In the rows, zero is written as 128.
The same turns and mirrors carry the whole set onto itself, and each row onto the other rows of its family. Which rows share a family with each named row? Give them in list order.
These 32 rows form 4 families of 8 rows each.
z_100: [109 151 139 131 158 132  68 135 100 107 135 126 140 148 116]
z_861: [164 159 120 129 153 109  78 122 108 107 110 135 138 116 143]
z_780: [142 135 139 156 135 137  91 108 119 155 114 126 158 133 157]
z_370: [126 168  93 115 164 157  78 124 113 101 150 158 134 163 129]
z_543: [110 160 109 133 169 145  80 116  85  98 131 140 157 147 130]
z_499: [146 161 109 152 123 141  97  97 108 146 117 145 168 132 168]
z_619: [155 170  90 127 163 145  64 116 124 107 127 164 127 147 156]
z_711: [149 137 125 146 126 127 103  99 110 151 117 145 156 126 169]
z_651: [131 141 118 124 131 163  98 124 144 157 157 142 133 169 133]
z_93: [110 134 136 141 136 153 104 117 113 152 141 121 160 155 129]
z_733: [162 150  99 113 155 132  71 130 129 108 124 160 113 140 160]
z_231: [127 158 121 115 153 143  63 142 130 111 151 145 117 164 120]
z_882: [142 156 119 115 116 154 107 115 120 149 168 126 138 158 120]
z_571: [169 154 133 142 116 130  93 102 112 152 127 123 149 126 154]
z_798: [128 154 127 121 156 120  91 127  88 101 129 123 151 128 113]
z_663: [109 137 120 118 163 135  90 129  86  99 128 130 147 141 128]
z_113: [139 153 141 144 157 117  55 127 108 111 111 130 138 130 143]
z_312: [157 160 123 128 153 129  50 133 138 117 126 149 114 145 146]
z_331: [175 161 115 123 113 144  93 111 136 155 151 138 128 146 148]
z_4: [162 144 119 140 129 147  85 116 151 161 131 145 131 148 163]
z_422: [134 149 136 134 118 140 106 106  95 148 146 112 159 138 126]
z_434: [162 144 106 126 121 142 100 109 141 153 142 162 128 146 166]
z_147: [112 158 111 145 126 153 109 106  93 141 138 136 174 147 141]
z_427: [125 139 111 114 123 155 115 116 126 148 165 154 136 163 135]
z_253: [156 169  91 135 119 154  93 105 133 148 136 160 145 149 164]
z_720: [145 141 120 131 160 119  74 120  98 105 101 140 141 123 159]
z_213: [111 132 129 135 127 140 119 107  96 145 142 134 164 142 137]
z_105: [171 166 102 109 148 125  78 132 134 108 137 150 116 136 135]
z_862: [134 162 110 100 151 135  91 137 115 104 154 139 125 150 106]
z_375: [123 164  93 125 121 167 107 113 120 142 157 152 150 164 139]
z_871: [125 146 101  97 157 149  85 139 117 103 150 151 119 160 127]
z_351: [143 163 107 142 167 133  67 108  96 104 109 147 150 129 157]

Which other rows belong to the same family as z_543? z_370, z_499, z_619, z_147, z_253, z_375, z_351
Which other rows belong to the same family as z_798? z_861, z_780, z_651, z_93, z_4, z_105, z_862
Which other rows belong to the same family as z_571? z_100, z_231, z_882, z_113, z_312, z_331, z_422

The same turns and mirrors carry the whole set onto itself, and each row onto the other rows of its family. Which rows share a family with each named row? Give them in list order.
These 25 rows form 5 families of 5 rows each.
z_297: [137 141 110 121 145 127 148  96 132 109 136 133 147 128 111  89 126 131]
z_450: [122 151  84 149 115 127 111 151 164 119 125 123 127 128 144 124 123 144]
z_219: [134 106 136 141 142 119 141 126 128 117 138 136 158 126 153 118  92 108]
z_953: [153 108  90 148  90 136 148 138 137 120 122 115 127 156 118  80 122  95]
z_500: [150 121  90 153  92 138 127 130 144 127 133 109 120 156 128  79 124  89]
z_706: [138 139 103 117 120 112 140 103 138 120 113 153 160 126  99 102 118 134]
z_908: [126 152  91 162 107 124 130 165 151 105 140 116 127 145 138 121 133 139]
z_488: [113 121 105 163 118 110 157 109 123 149 120 127 138 110 140 135 155  91]
z_519: [135 134 107 122 134 115 122 102 134 119 118 137 151 126  89 105 112 130]
z_349: [121 156  95 160 120 119 121 156 153 108 127 124 126 140 151 122 134 145]
z_242: [163 109  97 139 101 124 138 131 143 125 139 119 115 161 138  82 125  90]
z_473: [138 151  96 116 125 116 134 105 140 108 128 152 154 128 108 101 129 138]
z_843: [115 156  84 167 110 117 123 152 159 111 121 127 132 116 148 125 118 129]
z_646: [145 107  82 148 104 133 133 133 140 101 133 128 119 168 140  93 143  91]
z_252: [129 108 141 146 146 120 141 131 122 122 132 124 144 139 159 116  99 100]
z_702: [114 108 143 138 136 123 128 119 128 125 130 126 140 143 155 131 101  97]
z_530: [116 126  95 141  95  99 144 114 129 156 118 110 141 118 132 133 148  84]
z_719: [146  96  89 150  86 135 147 135 143 119 123 122 128 152 122  91 141  84]
z_633: [146 128  94 126 138 126 141  94 140 125 115 136 149 138  94 103 120 135]
z_944: [120  96 135 147 133 109 136 132 150 122 134 146 156 127 163 124 114  98]
z_811: [119 126  91 161 110 112 169 124 123 150 128 121 134 116 111 130 142  87]
z_163: [110 143  94 147 102 106 161 111 133 148 115 115 154 126 122 135 145  89]
z_980: [119 104 146 143 133 110 129 133 138 107 127 131 129 136 156 126 105 102]
z_982: [125 147  88 156  94 110 136 149 156 102 136 124 142 125 132 132 118 149]
z_766: [113 128  96 158 100 100 151 112 130 151 110 131 140 118 141 132 157  93]

Which other rows belong to the same family as z_646? z_297, z_944, z_811, z_982
Which other rows belong to the same family as z_766? z_953, z_706, z_349, z_252
Which other rows belong to the same family as z_473? z_219, z_908, z_488, z_719
Which other rows belong to the same family as z_702? z_450, z_500, z_519, z_530

The same turns and mirrors carry the whole set onto itself, and each row onto the other rows of its family. Which rows share a family with each named row? Give them in list order.
These 40 rows form 5 families of 8 rows each.
z_58: [118 138 114 139 100 139 110 117]
z_968: [132 130 147 135 145 149 161 118]
z_2: [140 140 125 139 114 147  91 117]
z_658: [137 149 124 126 132 161 105 129]
z_614: [115 137 109 144 114 150 127 116]
z_39: [136 140 117 141 134 161 112 118]
z_725: [115 141 116 131 137 149 144 125]
z_74: [123 130 152 130  85 112 119 109]
z_495: [131 137 126 139 146 163 141 118]
z_877: [139 116 160 122 150 121 142 100]
z_621: [143 116 168 120 134 112 130  99]
z_369: [116 135 138 129 138 137 164 123]
z_405: [137 128 170 129 128 127 160 112]
z_590: [125 141 139 124  92 117  94 122]
z_892: [137 123 126 133 158 145 128 103]
z_690: [113 127 137 136 121 137 165 113]
z_883: [117 126 153 132 107 120 162 109]
z_961: [135 137 167 114 135 140 156 127]
z_430: [123 135 132 134  87 123 105 111]
z_637: [126 136 159 118  93 106 115 120]
z_82: [140 126 121 134 148 143 105 104]
z_803: [113 135 117 140 123 150 151 116]
z_107: [143 128 180 122 113 115 137 114]
z_366: [125 129 166 115 106 109 145 119]
z_148: [119 130 158 121 124 121 164 120]
z_759: [143 124 129 131 134 131  91 101]
z_578: [132 147 128 125 146 165 130 130]
z_234: [136 119 143 128 161 139 142 101]
z_790: [147 115 161 121 126 111 105  98]
z_108: [145 142 156 115 104 130  95 123]
z_698: [145 138 174 110 105 121 115 121]
z_854: [146 121 146 125 124 120  91 100]
z_762: [140 136 179 110 120 125 142 125]
z_112: [122 143 115 131 106 135  95 123]
z_889: [141 145 136 120 115 144  88 129]
z_273: [122 126 161 129  91 108 144 109]
z_94: [119 142 106 134 124 149 116 125]
z_662: [146 130 170 123 100 116 107 113]
z_210: [131 140 146 122 147 156 153 128]
z_11: [148 136 146 130 104 127  88 113]

Which other rows belong to the same family as z_690? z_58, z_614, z_74, z_883, z_430, z_803, z_273
Which other rows belong to the same family as z_94? z_725, z_369, z_590, z_637, z_366, z_148, z_112
Which other rows belong to the same family as z_578? z_658, z_961, z_108, z_698, z_762, z_889, z_210
Which other rows belong to the same family as z_854? z_877, z_621, z_892, z_82, z_759, z_234, z_790

The same turns and mirrors carry the whole set onto itself, and each row onto the other rows of its family. Which rows share a family with each named row? Give them in list order.
These 36 rows form 6 families of 6 rows each.
z_537: [135  92 121 143  98 141 113 141  95 127 119 123 147 108 129 126 120 133
 127]
z_184: [158 113  90 128 136 114 116 137 130 135 124 128 129 153 127 116 144 150
 109]
z_468: [137 102 129 143 113 141 135 106 145 109 124 174  98 107 131 129 104 132
 125]
z_666: [125  91 154 148 107  95 116 132 130 121 166 160  96 126 123 131 135 162
 131]
z_688: [159 116  98 127 135 114 117 135 127 117 124 129 125 162 134 119 143 132
 112]
z_144: [ 91 111 145 127 134 121 128 170 122 138 157 146 129 129 123 129 128 143
 160]
z_644: [127 102 129 140 115 135 129 140  88 133 122 116 154 120 128 128 134 122
 124]
z_546: [129  98 157 150 105  93 124 139 125 130 160 152 101 130 109 129 149 160
 122]
z_526: [127 104 114 140 109 135 139 134  88 138 125 124 153 114 136 131 151 140
 122]
z_630: [ 87 123 139 136 126 126 129 165 117 145 142 136 136 118 135 130 135 139
 155]
z_77: [116 113 159 144 113  95 122 138 133 124 171 152 104 135 117 129 147 163
 125]
z_850: [132 102 127 132 112 139 140  93 128 112 136 180 107 102 132 127 105 152
 125]
z_10: [155 118  89 126 133 113 128 146 131 122 131 139 125 167 136 119 148 137
 127]
z_925: [ 83 105 138 136 137 134 130 163 117 140 155 134 120 122 117 132 137 149
 156]
z_362: [145 104 116 142 102 133 117 136  89 125 122 112 143 120 135 127 129 129
 130]
z_277: [131 104  99 120 130 148 149 102 145 146 153 135 112 144 112 102 104 153
 140]
z_675: [115  96 117 117 136 138 143  94 144 153 143 146 119 148 127 106  90 140
 132]
z_985: [115  89 147 145 114 102 115 138 126 130 156 159  88 126 108 131 137 172
 114]
z_356: [120 105 148 141 120  98 125 142 125 124 169 167 107 123 121 134 153 169
 116]
z_174: [162 122  84 114 127 128 132 139 131 120 134 141 127 155 131 117 135 156
 117]
z_57: [135 113 150 150 113 102 126 131 139 119 168 146  87 136 123 128 152 164
 123]
z_523: [139 106 107 139 113 145 130 136  94 118 122 109 144 113 127 132 136 131
 135]
z_817: [ 91 113 135 137 138 127 132 172 121 154 132 144 132 114 119 124 144 145
 144]
z_824: [123 117 105 115 128 136 143  97 149 147 147 136 116 158 128 103  99 151
 129]
z_846: [113  94 107 121 125 131 149  98 148 152 154 142 114 156 123 109  99 151
 136]
z_435: [155 105 100 130 142 107 128 131 138 108 133 133 118 168 123 120 145 142
 120]
z_767: [125 108 132 141 112 136 132  94 142 116 129 175 109 104 142 124  96 140
 132]
z_193: [167 110  92 118 136 117 125 137 137 124 136 132 127 162 132 110 127 138
 128]
z_592: [ 91 108 131 114 129 131 133 170 120 148 158 142 135 124 132 124 121 144
 155]
z_333: [119  86 121 144 116 137 131 102 136 107 131 175  88 108 125 138 112 143
 136]
z_548: [106 105 108 110 141 129 150 102 133 154 146 147 127 157 122 110 101 144
 133]
z_89: [122  98 141 141 118 129 127 101 137 104 129 179  97 113 127 132 105 138
 119]
z_919: [131 116 138 152 107 140 124 102 131 123 119 171 103  99 133 130 108 139
 125]
z_14: [116  99 105 119 140 139 133 101 147 155 136 150 108 145 121 103  95 156
 134]
z_194: [ 81 112 140 127 127 128 131 171 125 140 138 151 129 123 124 129 125 144
 152]
z_789: [134 102 117 137  98 145 131 134  87 135 123 114 146 123 132 121 127 131
 119]

Which other rows belong to the same family as z_817? z_526, z_277, z_985, z_174, z_333
Which other rows belong to the same family as z_10? z_468, z_546, z_846, z_194, z_789
Which other rows belong to the same family as z_925? z_184, z_850, z_356, z_523, z_14

